Some points:
[-4 -10 16 -11 12 -17 7 0 -15 -43 -18 -17 -36 20 32 127 -9 -8
 4 -18 25 -3 -15 -3 -24 -8 5 19 9 -2 -24 0]
[-19 7 35 -54 -22 -17 -53 7 10 -12 -44 13 -25 1 -17 -12 -2 4
 -37 39 -8 -21 19 70 75 39 -16 -4 -5 -6 -10 0]
[-11 7 -23 24 -44 15 -5 -8 -35 -20 8 -1 26 -31 127 67 -9 -7
 -28 -23 18 -8 -17 -7 32 4 -41 3 -7 -13 -22 51]
[17 -6 85 14 0 -9 -32 -12 -14 -20 -20 124 -26 -27 -16 -9 -24 -9
 42 -5 -6 -6 -6 64 5 0 38 -16 -7 5 -3 2]
[3 -1 -10 -44 -8 17 3 3 7 -7 -21 17 -7 -4 -37 11 7 25
 5 -11 5 21 21 6 11 9 -30 4 12 -17 -12 -4]
[2 0 14 2 119 -29 -7 1 127 -5 -6 -4 12 11 112 127 -1 -7
 -5 16 -11 -7 41 -6 -10 -16 1 11 -17 -9 11 -29]
[-8 -2 -7 -17 -5 15 -9 0 3 27 6 -14 2 3 -8 -6 102 5
 -17 -37 3 -1 -13 -4 -12 -17 -73 23 127 9 9 22]
[3 -19 3 1 -3 18 -76 -14 -42 8 9 -24 43 7 9 -4 4 4
 -14 -12 -11 127 4 6 -11 1 -34 -29 9 -24 124 10]
[-6 -20 117 -31 -3 -70 -6 8 -31 -8 -4 -32 -12 13 6 -7 3 61
 4 3 -4 -10 26 -42 15 22 3 -17 -30 22 -4 -11]
[-8 -31 -41 -15 12 14 11 -26 -10 -16 15 -33 -14 16 10 8 0 22
 -10 23 -15 14 -15 127 27 -12 4 10 2 127 -7 13]
[-2 -28 -7 -11 -16 11 3 23 22 -11 -9 -19 1 -2 -22 -5 32 -6
 -20 27 -21 -7 1 4 1 127 34 -7 1 -2 -4 -12]
[38 -2 3 47 1 18 -19 -3 3 -19 6 8 93 62 9 -3 -9 76
 37 -32 -9 -3 -20 -11 -15 -3 2 1 3 -16 -17 -2]
[-3 -10 5 3 -17 22 -7 -10 9 -2 4 34 22 3 -17 -3 45 -3
 18 4 -49 -10 -16 -16 -1 -1 -13 0 -1 1 -24 -24]
[0 -20 2 4 6 0 -6 43 -7 35 51 16 30 -13 -33 12 1 -11
 49 17 -34 1 -30 -11 -12 -38 1 9 20 -9 -16 40]
[-47 56 20 -4 -37 57 74 8 8 -26 8 -8 28 -10 19 -11 7 -18
 13 14 -17 0 -7 23 19 -4 -17 -2 -10 -12 32 -28]
[22 3 -13 -8 14 -7 22 33 3 -6 -34 -1 -21 110 17 -48 -23 -12
 -44 6 -10 -4 -12 -8 2 -4 -3 -26 11 49 2 2]
[-42 100 -19 93 46 -7 -40 27 -3 -20 -11 -4 56 -50 -40 21 -19 29
 1 -7 16 -20 0 17 -26 11 4 -14 -11 6 -27 -22]
[5 8 1 1 22 -24 52 3 0 -14 -27 3 0 -18 -31 12 -3 1
 -24 -8 -6 2 -18 4 43 1 -21 -8 -32 39 5 54]
[127 23 -34 16 -9 -3 35 -5 19 2 8 -6 -19 -35 -2 -10 -11 -41
 1 -9 5 15 -4 -17 -7 17 -9 15 -55 127 -7 5]
[2 -25 -16 -35 16 62 9 1 -11 -3 2 22 1 -9 -24 5 7 14
 -16 -22 17 33 14 15 5 -3 -1 -2 8 -25 1 10]
[-18 -15 5 10 25 13 -4 -36 30 12 15 -4 78 -3 11 -19 15 -20
 20 -47 127 -20 -12 9 -24 -9 -10 20 -54 -4 -11 -5]
[-2 -29 -9 97 11 6 5 4 0 -17 127 -3 -18 -10 -18 -1 -37 61
 7 -5 11 -18 127 6 -24 -6 -29 -25 -9 -12 -6 10]
[6 -10 -6 43 0 19 -27 -12 -17 44 -25 -27 -34 3 14 -10 18 4
 9 -20 -4 -16 -1 17 -1 -1 -21 127 -27 -33 35 -4]
[-1 -2 -5 -28 -12 8 -28 1 -19 90 54 -13 -1 -4 -7 -1 -13 -9
 -27 20 0 -19 13 -6 -38 -8 -5 37 9 -8 -20 11]
[-15 -17 5 6 -11 -42 -19 26 10 9 7 -22 35 -76 -8 -35 12 -54
 -11 7 -11 43 -12 -18 12 -31 -2 -19 64 3 9 -10]
[-8 -10 21 13 -32 -7 11 10 14 48 -27 12 32 -7 2 -16 -14 -1
 -9 9 -7 95 -2 -22 -12 -7 -30 10 -5 4 -23 -3]
[-17 6 -24 -4 -24 10 4 30 4 1 14 28 20 10 -14 94 -20 -72
 8 -14 -17 -6 -25 11 2 -4 46 -53 -16 17 24 -5]
[0 29 -4 2 -20 0 40 -22 18 3 -7 -4 -20 17 5 8 -7 9
 60 -10 -2 35 -18 16 14 -17 36 -3 -8 -7 -10 -6]
[-17 -7 8 9 -22 10 -26 11 10 -9 -52 -14 4 -47 -17 -4 2 10
 22 -3 -5 -10 11 30 -5 0 -12 5 4 42 -13 0]
[18 -7 1 0 -5 -8 0 -7 -25 3 2 5 0 -29 14 -24 27 -53
 4 19 -28 1 12 21 0 40 32 2 -10 -32 -13 -10]
[-15 -4 -12 -14 -19 -85 40 -30 28 16 11 -23 30 7 4 -10 -27 17
 -5 13 9 -12 0 66 -69 -19 -5 -28 -42 -27 -8 5]
[-15 -65 127 9 -7 -11 9 -16 12 -22 16 39 -63 8 -8 -17 87 -13
 -12 11 -15 -7 -10 -4 -15 41 21 -10 -29 11 2 -26]
[27 -37 0 9 2 -53 -30 127 -12 -3 -8 30 -27 26 0 -4 21 -26
 0 -11 8 0 -17 87 11 115 -19 -6 -10 -10 2 -44]
[-10 -26 1 -28 127 53 -64 -4 127 -37 -20 -14 -66 -25 120 40 -18 -27
 19 4 -28 -12 12 -16 -8 -8 4 -15 -19 -9 -18 11]
[-10 -22 -17 -5 -3 -2 26 -7 -1 1 -23 17 -8 -25 13 -7 3 33
 60 0 21 43 -2 -16 47 7 28 17 19 -2 -29 6]
[-13 127 2 -23 7 -13 -18 -2 -17 21 19 -12 -9 18 -3 -4 9 -9
 127 30 -19 5 3 -8 -16 11 -11 -9 -9 -17 8 -16]
[-11 -3 -22 -29 33 13 12 21 -35 2 6 4 -12 1 18 -18 -8 -32
 5 -17 2 -10 27 -14 5 4 15 -4 0 8 -36 5]
[-11 34 52 -7 -10 -49 -2 -4 -31 3 12 -17 -8 3 -20 3 -5 1
 -22 -7 -18 6 2 -33 14 14 47 11 22 14 1 -2]
[-15 20 -25 -40 -42 -10 -15 -5 9 -20 8 4 14 -5 -8 -10 44 16
 -8 -3 7 0 -3 -12 33 -18 127 53 -1 -7 3 -23]
[-5 15 0 35 -28 0 13 24 29 -15 -9 -26 -5 -6 4 1 -11 -20
 -5 -11 20 -25 29 -15 -33 -4 15 -12 -13 -20 -13 127]
[-19 -6 -6 7 20 5 46 -10 -33 -2 0 26 13 -9 -20 3 27 -34
 -21 -4 -38 -15 -4 10 0 3 -20 17 -7 1 4 -11]
[-24 -24 -14 48 -19 18 -4 45 -6 30 97 -4 -5 7 -4 4 -17 7
 -5 127 127 -10 -32 -22 -1 -10 -38 -39 -18 0 -15 30]
[13 10 21 -12 7 106 -14 14 -10 -34 -6 -9 25 18 6 -6 -14 -6
 -29 15 -12 -9 1 -18 -11 -7 3 -25 -25 -10 1 -1]
[-41 -7 -17 -11 -6 -2 -4 7 7 -8 31 -18 9 21 0 -3 -22 53
 19 -11 -26 26 -7 -37 -12 4 20 14 -18 22 -9 1]
[-9 -48 -11 -6 -5 6 31 -63 -2 -6 3 -6 0 16 -6 55 -43 -36
 46 -8 8 -12 7 -33 -9 26 24 -4 107 -21 -11 -53]
[26 -30 -20 32 -4 -17 -5 -5 12 -7 -17 -3 -31 -23 -15 -19 20 35
 7 12 -11 -21 -24 -22 95 -30 -18 -8 -25 -8 0 -50]
[127 -30 15 -37 -4 -52 -31 -28 -11 -66 3 15 18 -7 -10 -2 51 11
 17 66 -1 -4 -10 12 -31 3 18 3 23 -35 -9 9]
[91 12 -47 -2 -27 3 45 -52 5 14 -9 -5 -30 23 -9 23 -26 31
 -20 -24 -16 -13 -5 10 23 4 -34 -36 -2 55 -6 -9]
[27 -1 1 27 25 3 -18 -54 22 -1 4 -20 -11 37 -9 -13 -41 -24
 -14 -27 10 4 -18 24 127 -6 43 -28 0 25 7 5]
[-6 24 -31 14 3 -13 5 9 15 -23 25 -18 -20 -36 -9 -11 -22 -21
 -11 -35 49 -15 24 25 -20 -11 -1 7 10 3 -1 -37]
[-11 1 -19 -22 6 -17 -2 -19 -12 14 -18 3 30 13 3 9 12 -52
 4 -11 34 -18 127 -5 14 -13 8 -26 -17 4 16 16]
[15 28 30 2 -13 26 -8 -36 -14 6 3 -35 -41 -13 -13 1 -1 -50
 -22 -19 26 60 -29 -16 -18 -9 -32 6 4 -11 14 -70]
[34 -7 1 -6 39 11 36 14 -28 -7 -39 10 46 -39 16 -25 -26 48
 -45 1 0 -11 -1 -17 -8 3 25 -13 2 7 3 -23]
[-42 -23 -40 9 12 -8 -12 1 -8 30 -15 33 -33 -6 -12 -10 17 16
 -9 -5 -19 84 -12 -19 -30 -8 -17 -4 -9 4 48 9]
[-9 16 -2 4 46 -18 1 -15 1 8 -40 -23 27 127 -7 -17 -6 -3
 34 -4 -17 -23 -8 -28 25 -12 -25 -17 18 8 -20 28]
[11 2 26 -7 -9 82 -7 87 -2 7 14 -6 -3 58 3 -3 -3 19
 22 -21 -8 -6 37 1 -22 -30 32 7 -9 0 -4 -6]
[-5 19 28 -20 -24 -49 -30 -25 17 1 4 127 -26 23 9 -15 8 20
 -52 -19 0 0 0 -16 5 106 -41 7 15 -7 13 1]
[3 2 -24 19 0 -13 -16 -13 -1 12 0 -9 8 -3 -16 6 32 3
 -43 -7 5 -29 -31 -23 -17 0 28 4 15 -22 2 4]
[-11 -8 -11 2 6 19 -27 -23 9 14 2 5 0 -4 -24 3 -19 -34
 -19 17 -17 30 -12 -25 1 -2 -31 127 -9 -7 127 24]
[-12 -6 13 -11 -5 -3 54 12 5 7 49 -19 11 10 6 -15 -38 -3
 -27 2 8 -15 5 12 5 -20 -9 1 -6 -35 -14 14]
[6 -3 -3 -8 -30 -1 -3 3 -14 3 -18 7 -17 -8 9 -10 -19 13
 76 -7 27 -45 -39 -11 -21 27 3 -15 15 19 111 3]
[16 -1 -6 -21 16 -19 6 -21 -13 1 -26 41 0 2 15 -21 -9 -35
 21 26 8 -6 11 0 -8 -29 17 7 -4 19 -1 -13]
[-32 23 -12 107 -16 12 62 -3 -25 -11 -11 14 -9 36 31 -10 -10 32
 -24 124 36 -22 77 -22 -34 -16 -13 -7 28 7 -5 -12]
[11 16 4 30 31 4 20 -17 -4 127 -2 -12 -21 -39 4 7 41 76
 -25 -45 10 10 -24 3 -14 -13 18 -32 21 -25 69 9]
[4 73 3 -42 43 -21 -9 27 10 -25 21 -23 -31 -48 81 62 -11 27
 -9 -10 -6 -2 -11 0 5 -7 -28 17 24 -9 -21 16]
There is one direction along which these points spread out most. Take the direction at right angles to it along which they spread out most. Go by this last direction. How many in every 100 of the points above lie lower along it than each point below? Answers are rounded to whole numbers. More than half of the points above lie lower than the first one.
[127 23 -34 16 -9 -3 35 -5 19 2 8 -6 -19 -35 -2 -10 -11 -41
 1 -9 5 15 -4 -17 -7 17 -9 15 -55 127 -7 5] 68
[22 3 -13 -8 14 -7 22 33 3 -6 -34 -1 -21 110 17 -48 -23 -12
 -44 6 -10 -4 -12 -8 2 -4 -3 -26 11 49 2 2] 69
[27 -37 0 9 2 -53 -30 127 -12 -3 -8 30 -27 26 0 -4 21 -26
 0 -11 8 0 -17 87 11 115 -19 -6 -10 -10 2 -44] 94
[-17 -7 8 9 -22 10 -26 11 10 -9 -52 -14 4 -47 -17 -4 2 10
 22 -3 -5 -10 11 30 -5 0 -12 5 4 42 -13 0] 62
[-42 100 -19 93 46 -7 -40 27 -3 -20 -11 -4 56 -50 -40 21 -19 29
 1 -7 16 -20 0 17 -26 11 4 -14 -11 6 -27 -22] 5
[-41 -7 -17 -11 -6 -2 -4 7 7 -8 31 -18 9 21 0 -3 -22 53
 19 -11 -26 26 -7 -37 -12 4 20 14 -18 22 -9 1] 29
[-12 -6 13 -11 -5 -3 54 12 5 7 49 -19 11 10 6 -15 -38 -3
 -27 2 8 -15 5 12 5 -20 -9 1 -6 -35 -14 14] 14
[-6 24 -31 14 3 -13 5 9 15 -23 25 -18 -20 -36 -9 -11 -22 -21
 -11 -35 49 -15 24 25 -20 -11 -1 7 10 3 -1 -37] 25
[-10 -22 -17 -5 -3 -2 26 -7 -1 1 -23 17 -8 -25 13 -7 3 33
 60 0 21 43 -2 -16 47 7 28 17 19 -2 -29 6] 55
[-2 -29 -9 97 11 6 5 4 0 -17 127 -3 -18 -10 -18 -1 -37 61
 7 -5 11 -18 127 6 -24 -6 -29 -25 -9 -12 -6 10] 2
[-15 -65 127 9 -7 -11 9 -16 12 -22 16 39 -63 8 -8 -17 87 -13
 -12 11 -15 -7 -10 -4 -15 41 21 -10 -29 11 2 -26] 92
[-13 127 2 -23 7 -13 -18 -2 -17 21 19 -12 -9 18 -3 -4 9 -9
 127 30 -19 5 3 -8 -16 11 -11 -9 -9 -17 8 -16] 34
[-9 -48 -11 -6 -5 6 31 -63 -2 -6 3 -6 0 16 -6 55 -43 -36
 46 -8 8 -12 7 -33 -9 26 24 -4 107 -21 -11 -53] 58
